Here are some numbered points:
[ 0.5  -0.15 -0.13  0.09 -1.51  0.75 -0.18 -2.34 -2.83  0.18  1.85 -0.57
 -0.09 -0.3  -0.56 -0.84 -2.    1.71  1.87  0.52 -0.19  0.98 -1.76  0.39
  1.42  1.6  -1.16  0.9  -1.73  1.76  1.05  0.21  0.13  1.65  0.29 -0.91
  2.09 -0.97  0.36  1.31  2.05 -1.34 -1.42  0.83 -0.14  0.39  1.27  0.82] 0
[-2.72 -0.45  2.72 -0.43 -0.81  1.5   0.17 -2.    1.78 -2.34 -1.21  2.3
  3.71  0.85  0.21  1.77  2.54 -1.22 -1.6  -0.41  0.62  0.05  1.29  0.84
 -1.67  0.6  -0.7  -2.89  0.11 -2.19  0.54 -0.06  4.09 -0.26 -1.31  0.72
 -0.61 -1.41 -0.4   2.95 -1.22  0.91 -0.9  -1.53 -1.39 -1.68 -0.48 -2.53] 1
[ 1.84  0.09 -1.12  1.34  0.37 -1.12 -0.99  2.61 -3.61  1.93  0.74 -2.08
 -2.26 -0.62  0.45 -1.68 -2.79  0.97  2.24 -0.18 -0.45  1.12 -1.2  -1.05
  2.23  0.18 -1.27  1.51 -1.09  3.04  0.69 -0.34 -2.37  2.42  0.57 -0.94
  2.01 -0.37  0.22 -1.75  0.72 -0.75  0.85  0.29  0.74  0.88  0.94  0.61] 2
[-1.89  1.23  0.41 -0.72 -0.18 -2.09 -0.03  0.23  1.22 -0.67  0.64 -0.21
 -0.36  1.25  1.12  0.78  0.73 -0.78  0.28 -0.49 -0.16  0.4   0.87 -1.26
  0.17  0.43 -0.14 -0.8   0.58  0.31  0.43 -0.98  2.19 -0.24 -0.68  0.58
  0.54  0.03 -0.98  1.06 -1.94  0.01  1.4  -1.14  0.49  0.08 -0.96 -1.19] 3
[ 0.69  0.9   0.17  0.43  0.82 -1.72  0.31  3.3  -0.33  0.65 -1.61  0.57
 -0.01  0.09 -0.47 -1.58  2.28 -0.15 -0.42  0.6  -0.4   1.25 -0.84 -0.65
 -1.25 -2.01  0.02  0.24  0.32 -1.4  -0.83  0.9  -1.77  0.53  0.31  0.55
 -2.36  0.05  1.01 -1.37 -1.08  0.68 -0.2  -0.15  2.25  1.07 -1.93  0.68] 4
[ 1.4  -0.49 -0.3   0.91 -0.08 -2.18  0.23  1.59  0.04  0.14 -0.01 -2.5
 -0.74 -0.77 -0.03 -0.28 -1.37  1.64  0.37  0.89 -0.16 -1.52 -0.49 -1.9
  1.38 -0.64 -0.75  0.52  0.34  3.22  0.32  0.92 -0.92  1.44  1.23  0.26
  0.02  0.65 -1.18 -1.97 -0.88 -0.58  0.35  0.2   1.66  1.4   0.96  0.86] 5
[-0.06  0.15 -0.02 -0.8  -0.86 -1.07  0.39 -0.14  0.73  0.14  0.56  0.63
  0.25  1.26 -0.33  0.82  0.7  -1.33 -0.36  0.27  0.7  -0.61 -0.42 -1.04
  0.63 -0.33  0.31 -0.21  1.35 -1.94  0.98 -0.13  0.34 -1.76  0.52  0.29
  0.5  -0.12 -0.91  0.16  0.36  0.04 -0.57 -0.43  0.04 -0.1  -0.44  0.46] 6
[-0.99  0.08  2.51 -1.18 -1.19  0.16 -0.39 -2.81  0.26 -1.49  1.55 -0.61
  1.81  0.54 -1.22  1.12  1.65  0.27 -1.45  1.16 -1.54 -0.13  1.05 -0.36
 -0.39  1.38 -1.04  0.2   0.82 -1.19  1.03  0.29  2.2  -0.2  -0.94 -0.39
  1.25 -2.77 -1.01  2.71  0.48 -0.41 -0.14 -0.93  0.27  0.    0.63  1.09] 7
[ 0.7   1.35 -0.9  -0.8  -1.28 -2.22 -0.12  0.59 -0.3  -0.27 -0.27  1.17
 -0.08  0.96  0.43  0.06  1.17 -1.46  0.13  0.5   1.09  0.66 -1.06 -0.57
  0.76  0.63  0.66 -0.96 -0.33 -1.8   0.81  0.25 -0.27 -1.21  0.46  1.06
  0.84  0.99 -0.39  0.56 -0.59  0.17 -0.21 -0.18 -0.18  0.85 -1.11 -0.3 ] 8
[ 1.61 -0.26 -1.13  0.15  0.18 -2.23 -1.49  3.34 -2.31  2.51  1.34 -2.22
 -2.24  0.46  0.19 -1.22 -2.07  0.93  1.86 -0.35 -0.99  0.28 -1.25 -2.26
  2.09 -0.34 -1.48  2.06  0.29  2.27  2.12 -0.18 -1.09  1.65  1.06 -0.94
  1.2  -1.58 -0.22 -1.08 -0.63 -1.38  1.44  0.08  2.34  1.79  0.42  0.2 ] 9
[-0.75 -1.56  1.37  0.36 -1.21  0.33 -1.06  0.37  0.61  0.23 -1.47 -0.23
  1.68  0.74 -0.41  0.47  0.16  1.48 -0.88 -0.04  0.16 -1.2   0.71 -0.56
  0.01 -0.46 -0.63 -0.52 -0.17  0.14  1.31  1.08  1.28  0.88  0.28 -0.17
 -1.47 -1.03  0.12  0.64 -1.21  0.69 -0.38  0.12  0.65  0.37  0.76 -1.05] 10
[-0.61  1.29  1.75  0.6   0.28  0.64  3.26 -1.06  1.47 -1.46 -1.03  1.65
  1.47 -0.97 -1.6   0.84  3.41 -1.53 -1.96  0.82  0.4   0.39 -0.01 -0.52
 -1.23 -1.49  1.58 -2.21  1.2  -2.94 -2.24  0.43  0.73 -1.41 -0.61  0.55
 -0.88  0.17  0.97 -0.43 -0.3   0.42 -1.21 -1.57  0.07 -0.53 -2.06  0.12] 11
[-0.62  0.11  0.71  1.58 -0.16  0.47  0.44 -0.84 -1.03 -0.87 -1.09 -0.5
  1.02 -0.82  0.81 -0.46 -1.    1.43  0.8  -0.77  0.19  1.62  0.26  0.28
 -0.39  0.4  -0.18 -0.94 -2.12  1.94 -1.16  0.43 -0.06  1.63 -0.23 -0.04
  0.17  0.42  0.69 -0.12  0.48  0.31 -0.33 -0.56 -0.71 -0.27  0.49 -1.35] 12
[-0.44 -0.7   0.77 -1.51 -0.21  1.99 -0.94 -2.17 -0.51  0.43  1.01  1.57
  0.66  0.51 -0.85  0.89  1.52 -1.32 -1.69 -0.3  -0.37  0.16  0.28  2.33
 -0.27  1.17  0.41  0.91  0.22 -2.94  1.29 -1.39  1.05 -1.52 -0.98 -1.02
  1.07 -1.98  1.01  2.58  1.08  0.49 -0.13  0.5  -1.15 -0.87 -0.44 -0.1 ] 13
[-0.77 -0.88  0.23 -0.2   0.3   1.21 -1.06 -1.9  -0.02  0.15  1.19 -0.8
 -0.24  0.63  0.04  0.28 -0.81 -0.46  0.35 -1.03 -1.23 -0.7   1.18  0.96
  0.46  1.82 -0.32  0.57  0.53  0.04  1.08 -0.9   0.79 -0.05 -1.03  0.03
  1.39 -0.46 -0.48  1.09  0.55  0.11 -0.24  0.87 -1.23 -1.54  1.19  0.77] 14
[-0.68  0.33 -0.82  0.14  1.45  1.35  0.01 -0.6   1.08  0.61 -0.6  -0.07
 -1.47 -0.05 -0.05 -0.49  0.86  0.37 -0.95  0.16 -0.68  0.4   1.17  0.8
 -2.17 -0.93  1.84  0.65  0.31 -0.8  -2.01  0.82 -0.79 -0.86  0.53  0.01
 -2.57  1.43  1.71 -0.46  0.38 -0.12  0.39  0.47  0.34 -0.39 -1.18  0.96] 15
[ 0.33 -0.94 -0.37  1.   -0.34 -0.22 -1.77  1.39 -2.38  0.96  0.18 -2.13
 -0.87 -0.2   0.26 -0.29 -1.7   1.26  1.   -0.08  0.03  0.16  0.12  0.28
  1.32  0.97 -1.62  1.16 -0.65  2.83  0.98 -0.37 -0.35  2.94  0.07 -0.62
  1.28 -0.26 -0.2   0.24 -0.46  0.02  0.68  0.85  0.15  0.5   1.   -0.72] 16
[-0.05  0.56  0.49 -0.62  1.59  2.56  1.61 -1.65  2.25 -0.75 -1.09  3.06
  0.98 -0.19 -0.44  0.24  2.59 -1.57 -1.42 -0.21  0.16 -0.1   0.04  1.33
 -2.22 -1.87  1.57 -1.19  0.81 -5.07 -1.78  0.65  0.52 -3.69  0.07  0.61
 -2.41  0.31  1.01  0.52  0.28  0.32 -2.07 -0.28 -0.71 -1.83 -1.44  0.28] 17
[-0.05 -0.58 -0.91 -1.4  -0.36  1.63 -1.61 -0.07 -1.05  0.4   1.21  1.26
 -0.87  0.72  0.41  1.64 -0.63 -0.92 -0.7  -1.13  0.14  0.27  1.24  0.69
  0.15  1.71  0.13 -0.01  0.5  -1.32  1.46 -1.52  0.28 -1.32 -0.16 -1.36
  0.23  0.21 -0.85  0.75  1.01  0.94  1.39  0.15 -1.99  0.29 -0.14 -0.27] 18
[-0.7  -2.2   0.6  -0.75 -0.34  3.2  -0.49 -2.1   0.55 -0.09  0.07  0.7
  1.74 -0.4  -0.84  2.03  0.97 -0.47 -2.88 -0.74  0.52 -1.17  1.38  2.6
 -1.19  0.73  0.71  0.38  0.48 -1.26  0.49 -1.28  1.03 -1.36 -0.57 -1.32
 -0.35 -1.36 -0.03  1.65  1.37  1.26  0.47  0.74 -1.81 -0.69  0.5  -0.91] 19
[ 1.16  0.08 -3.47  0.91  1.31 -0.26 -0.83  3.14 -2.66  2.68  0.22 -1.39
 -4.01 -0.5   1.07 -1.71 -3.12  1.83  2.54 -0.98 -0.26  2.17  0.   -0.5
  0.3  -0.39 -0.12  1.16 -1.28  2.72 -0.46  0.03 -1.94  1.47  0.9  -0.58
 -0.39  1.17  1.31 -2.02  0.36 -0.95  2.37  0.75  0.81  1.54 -0.72 -0.14] 20
[ 0.84  0.8   0.17 -0.1   0.41 -0.53  0.31  1.56 -0.88  0.74  0.13  0.19
 -0.86  0.11 -0.39 -0.85  1.55 -0.85  0.08  1.05  0.33  1.09 -0.53 -0.54
  0.04 -1.4  -0.26  0.04  0.67 -2.23 -0.39  0.1  -0.65 -1.14  0.38  0.56
 -0.03  0.06 -0.59  0.18  0.02  0.51 -0.93 -0.2   0.9   0.14 -1.25  1.28] 21
[ 0.58  0.38 -0.28 -0.68  0.24 -1.85  0.17  1.85  0.44  0.64  0.53 -0.25
 -0.78  0.52 -0.49 -1.05  0.13 -0.55  0.14  0.28 -0.51 -0.73 -0.99 -1.37
  1.18 -0.76 -0.2   0.99  1.05  0.01  0.76  0.18 -0.92 -0.33  0.17 -0.04
  0.08 -0.52 -0.79 -0.82 -0.28 -0.43  0.17  0.5   1.8   0.6  -0.23  1.28] 22
[-0.61 -0.09 -0.56  0.25  0.31 -0.33 -1.46  1.17 -0.58  1.29  0.67 -1.6
 -2.23  1.06  0.27 -0.7  -1.68  0.16  1.82 -0.45 -0.52 -0.94  0.79 -0.36
  1.47  0.71 -1.06  0.74  0.84  1.59  1.41 -1.03  0.87  1.35 -0.98  0.39
  1.48 -0.46 -1.18  0.54 -1.51 -0.5   1.01  0.82 -0.12 -0.01  1.22  0.01] 23
[ 0.31  0.79 -0.28 -0.49  0.76  0.21  1.88  1.09  1.97 -0.54 -0.51  2.24
 -0.16 -0.08 -0.96  0.33  1.94 -0.72 -1.37 -0.6   0.47 -0.51 -0.42 -0.7
 -0.99 -2.13  1.25 -0.45  1.32 -2.96 -0.97  0.25 -0.13 -2.55  0.19 -0.6
 -2.66  0.25  0.55 -1.02  0.1   0.16 -0.29 -0.37  1.12  0.69 -1.78  0.17] 24
[ 0.17  0.85  0.91  0.07 -2.4  -0.79  0.06 -1.28 -0.37 -1.27 -0.47  0.12
  1.64  0.63 -0.05  0.96  1.34 -0.72 -0.43  1.43  1.57 -0.19 -0.5  -0.08
  0.34  0.84 -0.16 -1.44 -0.47 -1.14  0.47  0.31  0.43  0.09  0.45  0.9
  0.8   0.95 -0.98  1.43 -0.29  0.66 -1.6  -0.13 -0.81  0.19  0.18 -0.51] 25
New points follow, each followed by the numbers of its three nearest points above, looking only along the 2 directions in which the numbered points spread most, nearest first.
[ 0.69  0.49 -0.77  0.8  -0.4  -1.16  0.37  1.59 -0.18 -0.21 -0.39 -0.4
  0.54 -0.48  0.72  1.06 -0.23 -1.42 -0.02 -0.29  1.11  0.41 -0.37 -0.81
  0.17 -0.02  0.18 -0.48  0.01  1.02 -0.47 -0.72 -1.57  0.13  0.8  -0.13
  0.68  1.31 -0.94 -1.59  0.43  0.4   0.96 -0.86 -0.63  0.13 -0.06 -1.13] 22 8 21
[ 0.85 -0.2  -1.72  0.49  0.53  1.52 -1.08  1.9  -1.05  1.21 -0.87 -0.06
 -2.23 -0.32 -0.89 -0.47 -1.58  0.9   0.88 -0.31  0.25 -0.43  0.39  0.5
  0.73 -0.27 -0.31  0.76 -0.39  0.08  0.4   0.06 -0.93  0.56  0.23 -0.39
 -0.53  0.46  0.95 -0.39 -0.37 -0.26  0.77  1.37  0.07  0.58  0.33 -0.14] 22 5 12
[-1.3  -0.36  0.62  0.06  0.15  1.15  0.18 -0.86  1.41 -0.43 -0.45 -0.18
  0.14 -0.13 -0.65  1.05  0.8   0.15 -1.3   0.15  0.66 -1.45  0.73  1.24
 -0.81 -0.49  0.24  0.35  0.72  0.29 -0.49 -0.73  1.18  0.16 -0.96  0.39
  0.03 -0.72  0.16  0.83 -0.9   0.37  0.65 -0.04 -0.49 -0.06  0.21 -0.91] 25 10 3
[-1.53 -1.32 -0.57 -0.81  0.73  1.3  -1.41 -0.65  2.05  0.51  0.16 -0.14
 -1.53  1.31 -0.21  0.26 -0.61 -0.14 -0.34 -0.74 -0.64 -2.58  1.61  1.04
 -0.15  0.72  0.68  0.76  1.73  0.3   0.96 -0.7   1.02 -0.69 -1.13  0.38
 -0.96  0.33 -0.47  0.53 -0.69  0.28  0.7   1.28 -0.72 -0.52  0.8   0.99] 10 18 3
[ 1.37 -0.14  0.58  1.38 -0.73 -1.54 -0.82  2.85 -2.61  0.5  -0.86 -1.37
  0.21 -0.63  0.1  -0.46 -0.32  1.16  0.18  1.01  0.11  0.76 -1.37 -1.72
  0.63 -0.66 -1.58  0.25 -0.45  2.31  0.43  0.85 -1.75  3.02  1.21 -0.28
 -0.16 -0.41  0.04 -1.71 -0.39  0.31  0.23 -0.93  1.27  2.03  0.19 -0.12] 5 22 9
[-1.81 -1.26  2.45  0.22  0.48  4.51  1.08 -3.23  1.3  -1.99 -1.35  2.27
  3.52 -1.93 -0.9   1.34  1.32 -0.05 -2.63 -0.55 -0.86 -0.52  1.87  3.3
 -2.77  0.75  0.89 -1.55 -0.46 -0.11 -2.15 -0.75  0.96  0.63 -2.27 -0.87
 -1.   -1.37  1.18  0.51  0.57  1.23  0.   -0.47 -2.92 -1.09  0.95 -1.17] 1 19 13
[-1.76  0.14 -1.33  0.77  0.73 -0.37 -0.09  1.21  0.87  0.85 -0.91 -0.54
 -2.04  0.88  0.81 -1.06 -1.7   1.57  2.3  -1.46  0.71 -0.15  0.23 -0.02
 -0.05 -0.99  0.18  0.21 -0.55  2.29 -0.13 -0.42  1.06  0.73 -0.39  0.46
 -1.11  0.49  0.45 -0.03 -1.5  -0.52  1.29  0.5   0.89  0.73  0.12 -1.66] 22 5 12
[-0.02  1.12 -0.01 -0.95 -1.07  0.81  0.6  -1.95  0.53 -1.21  0.52  1.76
  0.11  0.44 -0.54  0.9   0.2  -1.   -0.53 -0.45  0.46 -0.63  0.56  0.09
  0.89  1.52  1.43 -1.46 -0.02 -2.24  0.36 -0.37  0.51 -2.37 -0.7  -0.22
  0.62  0.88 -0.65  1.14  0.86  0.44 -0.51  0.17 -1.63  0.03  0.2   0.21] 25 13 6
[-0.24 -1.09  1.34  0.35 -0.76  2.    0.01 -3.01  0.69 -0.95 -0.09 -0.13
  2.16 -0.58 -0.55  1.04 -0.72  0.12 -0.82  0.1  -0.5  -1.74  0.75  1.44
 -0.07  1.64  0.47 -0.31 -0.38  0.68  0.14 -0.19  0.12  0.41 -0.96 -0.01
  1.22 -0.58 -0.19  0.26  0.84  0.29 -0.47  0.37 -2.3  -0.91  2.15  0.17] 7 14 18
[ 0.21  0.66  3.65 -1.24 -0.81  0.26  1.43 -2.67  0.04 -1.81  0.18  3.17
  4.71  1.   -1.14  1.28  7.15 -4.1  -3.65  1.33 -0.17  1.63 -1.18  0.01
 -1.92 -0.37  0.39 -2.42  1.49 -8.62  0.79  1.03  2.54 -3.13 -0.3   1.04
 -0.08 -3.19  1.41  2.94  0.64  0.63 -3.26 -2.91 -0.03 -1.51 -3.56  0.41] 17 1 11
[ 0.13  0.05 -0.03  0.23 -0.01 -1.71  0.64 -0.32  1.91 -1.15 -1.96  0.92
  1.64  0.    0.36 -0.56  1.2  -0.47 -0.69  0.58  0.28 -0.22  0.1   0.05
 -0.49  0.31  1.42 -1.87 -0.67 -1.07 -0.78  1.98 -0.51 -0.41  0.19  1.92
 -1.32  2.28  1.24 -1.05 -0.84  0.63 -0.87 -0.28 -0.01 -0.7  -0.97  0.42] 15 21 24
[-0.17  0.96 -0.53  0.36  0.56 -0.56  0.24  0.22  0.18 -0.6  -0.29  0.19
 -0.49 -0.72  0.41 -0.02 -0.04 -0.37 -0.04 -0.05  0.26  0.74 -0.12  0.63
  0.09  0.4   0.48  0.01 -0.78  0.67 -1.2  -0.4  -0.78  0.33  0.07 -0.57
 -0.09  2.01  0.72 -0.56  0.1   0.1   0.46  0.29  0.16 -0.48 -0.88 -0.22] 8 22 21
[ 1.06 -0.86 -0.19 -0.53 -1.11 -0.63 -1.42 -0.16 -2.64  1.59  1.87 -0.78
 -0.58  0.33 -0.28 -1.48 -2.23  2.03  1.76  0.5  -1.29  0.54 -2.02 -0.42
  1.89  0.95 -1.73  1.88 -0.92  1.93  2.3   0.5  -0.23  2.42  0.62 -1.22
  1.21 -1.82  0.86  0.38  0.36 -1.45 -0.7   1.04  1.45  1.09  1.18  0.96] 16 23 0
[ 2.13  0.84 -1.81  1.   -1.07 -2.63  0.13  1.97 -2.57  1.09  1.28 -2.63
 -2.41 -0.42 -0.18 -1.53 -2.08  1.66  1.56  1.29  0.37  0.7  -1.71 -2.93
  2.33 -0.18 -0.44  1.26 -0.74  2.6   0.18  1.82 -2.8   1.7   2.28 -0.53
  0.67  1.55 -0.44 -1.73  1.37 -1.36 -0.39  0.81  2.46  1.75  0.17  1.66] 20 9 2
[ 1.71  0.58 -1.27 -0.55  0.65 -1.5  -0.16  2.76 -0.55  0.98  0.42 -0.5
 -1.83 -0.68  0.15 -0.48 -1.5   0.02  0.89  0.31 -0.64 -0.63 -0.96 -1.29
  1.25 -0.3  -0.51  0.77  0.5   1.77  0.41 -0.53 -1.11  0.55  0.56 -1.05
  0.17  0.18 -1.48 -1.37 -1.07 -0.95  0.9   1.03  1.41  1.42  0.33  0.37] 5 22 20
[ 0.22  0.92 -0.5  -1.09 -0.21 -0.61  0.15 -0.62  0.12 -0.18  0.77  0.06
 -1.96  0.06 -0.91 -0.39 -0.05  0.65  0.93  1.8   0.02 -0.81 -0.62 -0.32
  1.05 -0.02 -0.19  0.11  0.5  -0.27  0.28  0.32  0.87 -0.43 -0.24  0.42
  0.64  0.46 -0.59  0.73 -0.73 -0.89 -0.46  0.64  0.51  1.14 -0.07  1.82] 12 3 8
[-1.17  0.06  1.04 -0.17 -0.79  1.68  0.32 -1.95  1.15 -1.49 -0.9   0.86
  1.72 -0.53 -0.53  1.09  1.17  0.25 -1.97  0.72 -0.74 -0.66  1.38  0.84
 -1.96  0.91  0.95 -1.14  0.21  0.03 -1.29  0.72  0.5   0.64 -1.06  0.36
 -0.9  -0.19  0.08  0.74 -0.3   0.47  0.06 -0.25 -1.44  0.14  0.39 -0.32] 25 13 19
[-2.12 -1.71  1.97 -1.91  0.25  3.59  0.11 -1.91  0.96 -0.64  0.79  3.7
  3.1   0.02 -0.36  2.26  1.66 -1.6  -2.09 -2.58 -1.09  0.31  1.3   2.01
 -2.19  0.81 -0.12 -0.94  1.06 -2.24  1.05 -2.84  3.14 -1.33 -2.81 -1.8
 -0.35 -4.09 -0.09  2.12  0.15  1.16  1.37 -1.29 -2.46 -0.45 -0.13 -2.16] 1 19 13
[ 1.01  0.69  0.05 -0.66  0.96  0.89  0.54 -1.19  0.75 -0.74  0.44  1.13
  0.62 -0.89  0.02  0.78  1.35 -1.07 -1.    0.61  0.19  0.36 -1.14  1.17
 -1.49 -0.91  0.35  0.74  0.14 -1.9  -1.3  -0.12 -0.34 -1.88  0.9  -0.46
 -0.44  0.18  0.25  0.36  0.87 -0.6  -0.8  -0.38 -0.05 -0.87 -0.79  0.2 ] 6 15 8
[-0.12  0.    0.18  0.24  0.65  1.6  -0.17 -0.84  0.2   0.21  0.19 -0.96
 -1.47 -0.82 -1.23 -0.52 -0.71  2.05  0.17  0.73 -1.16 -0.72  0.65  0.35
 -0.32 -0.57  0.07  1.34  0.03  1.05 -0.77  0.46 -0.24  0.66 -0.01 -0.81
 -0.76 -0.34  0.66  0.01  0.1  -0.88  0.13  0.87  0.74  0.54  0.69  1.25] 12 22 3
[ 1.02 -1.52 -0.86  0.2  -0.73  0.2  -1.3  -1.2  -1.93  0.86  1.4  -1.54
 -0.48 -0.24  0.55 -1.71 -3.82  3.06  2.24 -0.19 -0.09 -0.41 -1.53  1.19
  1.6   1.04 -1.61  2.12 -2.25  3.59  1.36  0.55 -0.67  2.17  0.8  -0.92
  1.13 -0.58  0.59  0.34  1.47 -1.25 -0.87  1.98  0.38  0.25  2.41  0.47] 16 23 0
[-0.35  0.28  0.48  0.33  0.65 -0.93 -0.9   1.16 -0.66  0.4  -0.03 -0.77
 -0.83  0.5  -0.46 -0.37  0.76 -0.62  0.15 -0.07 -0.91  0.92  1.01 -0.28
  0.64  0.47 -0.5   0.04  0.35 -0.83  0.88 -0.53  0.64  0.22 -0.55 -0.29
  0.49 -0.66  0.46  0.63 -0.51  0.13  0.99 -0.23  0.84 -0.3  -0.89  0.51] 12 3 10
[-1.05 -0.66  1.63 -0.61 -0.58  2.86  0.16 -4.35  1.12 -0.91  0.51  1.35
  2.98  0.77 -0.32  0.93  1.84 -1.9  -1.14 -0.63 -0.41 -0.06  0.93  2.02
 -1.69  1.3   0.68 -0.78  0.09 -3.92  0.17 -0.31  1.38 -2.41 -1.13  0.33
  0.4  -1.48  0.28  2.42  1.66  0.56 -1.77 -0.11 -2.3  -2.57  0.77 -0.03] 1 19 13
[ 1.65  1.2  -2.11 -0.18 -0.3  -2.22 -0.05  2.61 -1.47  1.26  1.11 -1.13
 -2.79  0.49 -0.3  -1.56 -1.34  0.81  2.18  1.14  0.41  0.57 -1.25 -2.
  1.91 -0.75 -0.99  0.94  0.07  0.54  0.63  1.11 -1.21  0.33  1.45  0.04
  0.25  0.92 -0.55 -0.82  0.01 -1.56 -0.16  0.81  2.33  1.16 -0.52  1.22] 5 20 9
[ 0.92 -0.3  -0.16  0.24 -1.89 -1.33  0.35 -0.21 -0.42 -0.84 -0.29 -0.33
  1.53 -0.64  0.49  0.2  -0.72  1.24 -0.04  0.86  0.8  -0.55 -1.33 -0.76
  0.23  0.37 -0.27 -0.4  -0.86  2.37 -0.02  1.22 -1.18  1.52  1.09  0.68
 -0.07  1.25 -1.05 -0.92 -0.23  0.43 -1.09  0.09 -0.1   1.45  1.13 -0.25] 12 22 3
[-1.04  1.05  0.31 -0.99 -0.87 -0.42  0.89 -0.76  1.13 -0.94  0.09  1.46
  0.77  0.71  0.37  0.73  1.45 -1.17 -0.56 -0.51  1.13  0.11 -0.04  0.12
 -0.34  0.09  0.63 -1.07  0.25 -1.59 -0.14 -0.44  1.06 -1.68 -0.68  0.8
  0.2   0.32 -1.14  1.63 -0.35  0.7  -0.65 -0.28 -0.72 -0.09 -0.61 -0.99] 25 6 3
[ 0.34 -0.29 -0.9   0.06 -0.99  0.59 -1.02 -0.29 -0.85  0.63  0.04 -0.26
 -0.64  0.97 -0.01  0.49 -0.08 -1.08  0.52 -0.11  1.85 -0.42  0.2   1.19
  0.93  0.56  0.05  0.22 -0.18 -1.57  0.94 -0.85 -0.22 -1.11  0.19  0.73
  1.32  1.01 -0.52  1.14  0.64  0.8  -0.69  0.91 -1.4  -0.69  0.46 -0.31] 10 18 3
[-0.38  0.18 -0.11 -0.88  0.93  0.77 -0.09 -0.47  0.17  0.2   0.46  1.
 -0.22 -0.34  0.64  0.43 -0.73 -0.81  0.4  -1.61 -0.93  0.24  0.86  0.49
  0.48  1.1   0.51 -0.49 -0.13 -0.13  0.64 -1.39  1.01 -0.92 -1.49  0.09
  1.67 -0.84 -0.48  0.88 -0.57  0.32  1.18 -0.26 -1.55 -0.37  0.12 -0.82] 18 10 3
[-1.36 -0.58  0.84 -0.97  0.48  2.18  0.37 -2.96  1.1  -0.77  1.11  0.81
  0.62 -0.54 -0.2   0.79 -0.21  0.95 -0.67 -0.94 -1.   -0.43  0.47  1.58
 -1.39  0.31  0.23  0.81 -0.01  0.57 -0.3  -1.14  1.51 -0.72 -1.43 -0.73
  0.18 -2.26  0.39  1.23  0.96 -0.54  0.71 -0.38 -0.99 -0.02  0.85 -0.13] 7 13 18
[-0.02 -0.16 -0.89 -0.14  0.26 -0.75 -0.14  0.59  0.99 -0.1   0.41 -0.66
 -0.42 -0.34  0.82  0.4  -1.55  1.2  -0.12 -0.94 -0.43 -0.38  0.36 -0.82
 -0.18 -0.09  0.06  0.87 -0.09  2.32 -0.25  0.09 -0.4   0.38  0.71 -0.85
 -0.74  0.65 -0.24 -1.14 -0.14 -0.3   1.46 -0.19  0.7   0.69  0.42 -0.72] 22 12 5
[-0.3   1.47  1.89 -0.22 -0.53  0.13  2.6  -1.89  1.49 -2.18 -1.23  2.63
  2.46  0.5  -1.05  0.28  4.47 -1.65 -1.72  1.01  1.27  0.69 -0.58 -0.12
 -1.56 -0.97  1.42 -3.    0.16 -5.46 -0.82  1.65  1.88 -3.18 -0.37  1.85
 -1.35 -0.33  0.13  1.87  0.54  0.48 -2.96 -1.24 -0.22 -0.48 -2.19  0.48] 17 11 24
[ 0.18 -0.19  0.67 -0.9  -0.05  2.06 -0.84 -2.82  0.63 -0.9   0.81  0.83
  0.77  0.18 -0.32  0.79  0.44 -0.04 -1.27  0.05 -1.02 -0.52  0.57  1.12
 -1.    0.99  0.41  0.67  0.2  -2.26 -0.03  0.49 -0.34 -1.6   0.4  -0.69
 -0.82  0.18  0.4   1.01  1.78  0.13 -1.14  0.22 -1.1  -1.11  0.64  1.2 ] 25 13 19
[-0.52  0.39 -1.68 -0.24 -0.81 -0.48 -0.22  0.76  1.01 -0.23  0.17 -0.82
 -1.93  0.83  0.58  1.34 -1.08  0.17  0.73 -0.4   2.01 -1.32  0.67 -0.48
  0.69  0.02 -0.16 -0.1   0.6   0.94  0.42 -0.92  1.19 -0.63  0.41  0.4
 -0.01  1.89 -2.16  0.84 -1.08  0.12  0.86  0.76 -0.33  0.88  0.32 -1.5 ] 12 3 10
[-0.45  0.28 -2.81 -0.03 -0.17 -1.84 -0.82  1.2   0.36  1.17  0.99 -2.37
 -3.68  1.52  1.19 -0.3  -2.65  1.09  2.49 -0.77  1.1  -1.18  0.23 -1.24
  1.62  0.22  0.01  0.74  0.29  2.83  1.29 -0.31  0.68 -0.22  0.58  0.56
  0.58  1.64 -1.72  0.14 -0.45 -1.12  1.41  1.29  0.83  1.3   0.66 -0.34] 5 16 9
[-1.9  -0.89  0.83  0.3  -0.38 -0.25  0.4  -1.2   2.4  -0.64 -0.03 -0.62
  1.31  0.84  0.89  0.8  -0.24 -0.54 -0.35 -0.73  0.66 -1.46  0.64 -0.67
 -0.29 -0.25  0.39 -0.45  0.94  1.22 -0.27 -0.04  0.84 -0.41 -0.35  0.9
  0.13  0.4  -1.26 -0.16  0.    0.54 -0.26 -0.67 -0.71 -1.31  0.95 -0.6 ] 25 10 3
[ 0.57 -0.46  0.06 -0.05  0.59 -2.5   0.    3.38  0.49  0.07 -1.26  0.25
  1.3  -0.22  0.41 -0.41  0.57 -0.01 -0.22 -0.81 -0.68  0.96  0.18 -1.37
 -0.45 -0.86 -0.58 -0.8  -0.28  0.3   0.63  0.32 -0.44  0.17  0.02  0.18
 -1.12 -1.01 -0.01 -1.68 -1.03  0.57  1.85 -1.22  1.34  1.02 -0.9  -0.75] 22 21 8
[-1.02 -0.3   0.42 -0.47 -0.51  0.95  0.06 -0.55  0.17  0.11 -0.73  1.46
  1.27  0.56  0.19 -0.16  0.51 -0.15 -0.2  -0.3  -0.44  0.84  0.72  0.23
 -1.08  0.48  0.56 -1.51 -0.37 -1.    0.01  0.47  0.79 -0.01 -0.83  0.55
 -0.49 -0.66  0.8   0.39 -0.4   0.52  0.12 -0.55 -0.96 -0.03 -0.28 -0.61] 25 6 3
[ 0.78 -0.36 -0.06 -0.63 -0.02  2.53 -0.23 -1.4  -0.62  0.04  0.55  0.98
  0.45 -0.79 -0.66  1.5   0.03 -0.13 -1.23 -0.03 -0.02  0.16  0.38  1.46
 -0.86  0.25  0.09  0.52 -0.24 -1.38 -0.14 -0.68  0.07 -0.84  0.44 -1.42
 -0.06 -0.73  0.6   0.79  1.03 -0.06  0.1   0.17 -1.17 -0.18  0.08 -0.65] 25 10 18
